Each named move below is a turn or a mirror, shown by a few rows before and after it. Which moves, in which order, take the first row of each later pair to the second? The first pair is answered.
D (before -> after):
[ -2  -6  -6 -12  -6   1 -14   5   0  21 -20 -17   8] -> [ -8 -11   3 -17 -12  -1 -16  19  -5  12  -3 -17  13]
[-11  -4  -8  -9  -8  -6  -6  19 -10   5  12  -7   2] -> [ -9   5 -15  -3   1  -3  -8   4  -5  15 -11 -11  -5]
[ -2   9  -9   5  -9 -10  -1  13  -2  -9  28   9  -6] -> [  2  23 -22  14   1  -3  -1  -6   7   7   0   3 -17]
K (before -> after):
[  1  -8  10  -7   8   1  10 -16   2  -2   2   6  -5] -> [ -8  -5   6 -11   5   5   8  -8  -6   3  12   4  -7]
[ -5  -1  13 -33  -2 -11  12 -16 -22   5   4 -17 -20] -> [  2  -6  16 -28   1 -18  14 -22 -13  -1  -7 -13 -19]
[ -6 -11  14 -12  -8  -2   7  -4 -10 -10  16   3   4] -> [  1 -12  15  -8  -6  -7   8  -9  -7 -16  12   4   2]
S (before -> after):
[-14  -4  -2  -6   2   3 -13  12  -9   4  -1  -6   9] -> [ -8   8 -10   6   5   3   3   5  -1   8  16   6   0]
[-6  0  4 -9  0  1 -6  9  1 -9 -8  3 16] -> [-11   8  -5 -12  -2   5  -1  13  -2   3  10   3   5]
[ -4 -11   1  -1 -19   6   4   7   0   0  -1  -9  15] -> [ -4  -6  -3   3 -19   9  11   4  -1   8  10  -4   8]
F (before -> after):
[ -6  -1   0 -22  -4   2 -11   2 -23  23   9 -10  -8] -> [ -4   2  -2  -5  -5   3   1  11 -11   9  36   8 -12]
[  1  -6   5  -8   6  -2 -10   1  -4  -1 -17  -2   8] -> [  8  -7   8 -14   3  -5   3 -10  -9   4   1   1  -4]
[ 9 -4 -5 12  0 11 14  6 11 -9  1  2 23] -> [  8  -9  -2   0   1  14   6   3   2   0 -22  -9  24]

Each pair is 2 to 3 moves apart.
[ 17   3   3 -11  17  -4   2 -25   1  -3 -28   6  -5] -> [ 15  -8  12  -7   9  -8  16 -11   0 -16  18  22  -8]
F then D
[  1 -13  13 -24  -8   1 -14   9 -22  16   3 -16  -4] -> [ 13  14 -14   2   2   8   7 -13  -1  29  10   1 -28]
D then S
[ -8  11 -18   6   4   9 -16  13   2  14  -3  -4   5] -> [ -4  16 -16   9   2   8  -4  13   3  10  16   8  -1]
F then F then F
[ 14   3   0   3   9  -1  15 -23  14 -11   1  23   1] -> [  0  -9   8 -11   5   0 -13  -3   8 -15 -24  -1  22]
F then D then F
[  1  20 -18  18  15  12   7  11  16  -9   0  12 -10] -> [ -9  -8   9 -21   4   8 -13  25 -20 -10  -2 -13  10]
F then D then F
[ 16 -23  20 -15  -8  -6   9 -26 -10   2 -15  -4 -10] -> [-16  -1  -9   6 -14  11 -10  28   4  -6  29   2   2]
F then F then K
[ 13  -5   5   8  14  -4  -9   2   6   6 -32   7   6] -> [11  9 -9 21 14  1  6  5 13  6  3 22 -5]
K then S then K
[ -1 -13  13  15  -4  -7  -3  19  12 -30  15  14  13] -> [  3  -3   7 -14  -2   0   9 -15 -24  20  21  -1 -18]
F then F then S
[  2  15 -16  15   3   5  14   2  10  -3  11  12  -4] -> [ -2  -1  -1   8  -3   0  -2  18  10 -22  -2   2  16]
F then D then K
[ 16 -11  11  -6  -5  -8  11 -20 -15   4   5   1 -11] -> [ -3 -14   9  -7 -11  -5 -11  17 -15  -9  13  -7   9]
F then S then K
[  5   2   3  -7  -2  11   9  -3 -17   9  23   3 -14] -> [ -7  15 -17  12   4  18  -8  17   2   1   4  -1  -1]
F then F then S
[  5   6  16  -2 -19  -6   0  17  -1  -7  37  -6   7] -> [ 16   1  24   2 -12 -12  -7   5  12 -19  -7 -16  22]
K then F
[ -1  -5  -3  17  -1   3  12   8   8 -11  17   9  -3] -> [  6 -20  16  -3  -6  -3   9  -7 -12  -5   3  -2  -3]
S then F then F
[ -7  -4   1   1  -7  -6  -1  20   6 -15  27   1   8] -> [  9   5  -8  -6   7   0   7 -22  -2  21  -9  -9 -14]
D then S then F
[  0   2   6  11  -5   7   2  14   7 -13  10   2   8] -> [ 10   7  -1   2   2   5  10 -12  -3   9  -5  -3 -11]
D then F then F
[  6  16 -19  31   1  15  -1  -8   1  22  17   7 -14] -> [ -3   8 -16  36  -5  12 -20  20  11   0   9   1  16]
D then F then S
[  6  -4   2   5   5  -3  13  -1  16 -11  10  18   8] -> [  9  -4   0  -7  10   3   3 -19   4   8 -20   1   2]
D then F then F
[-4 13 -7 24  9  1  8  6 13 -3 -6  3 -2] -> [-13   1   4   6  -2  -3   6  18  -9  -4  22  -1  -2]
F then D then S
[  3   4  -4   2  13  -4 -15  -8  -9   8 -21 -16   5] -> [  3  -4   3   5   2  -7   4  -2 -14  -1  32   2  -4]
D then F then S
[  8  -1  -1  -7   5   2  12 -16   7  12 -13  11 -22] -> [  1 -11  10  -7   2  -4  -1   1  10 -10 -27   8   4]
F then S
[  4 -20   3  -2   0 -10  -2   1  -4 -23  -8 -12  14] -> [  8 -14   1  -2   5  -7   3 -18  -7 -11 -21 -17   4]
F then D
[ -2  23 -15  28   7   3  -2   0  13  -4  18  19  -1] -> [  3 -18  27 -15  -4 -13 -14  -3 -18 -11  -9  -6  16]
S then F then D
[  1 -10   7  10  -5  -6  -7   4  15 -27  -8   7   6] -> [ -1 -10   6   2  -1  -4 -16   4   6 -20 -23  -2   8]
K then F then K
[-14   4   2 -10  -4  -3 -18  30 -12   1  10 -16  15] -> [ -6   3   6 -13  -6  -8  -1  18 -17   4  31  -4   3]
F then F
[ -1 -12  21 -27  -5 -13   4 -11 -19   3   0  -9  -9] -> [-16   7  -4   6   2  -1 -19  20  17 -13 -19  -8  14]
S then F then F
[ -5   7  -6  10   6   3 -13   2  18  -8 -37  -5   6] -> [  1   9  -8  25   2  -1  10   4  27 -18   4  17  -1]
F then F then F
[ -1  -6  23  -9 -11  -7  -9  13   3 -26   5   1  12] -> [ 11  16   4  -9   5   1   5 -28   0  16  -9  -2 -20]
K then D then F
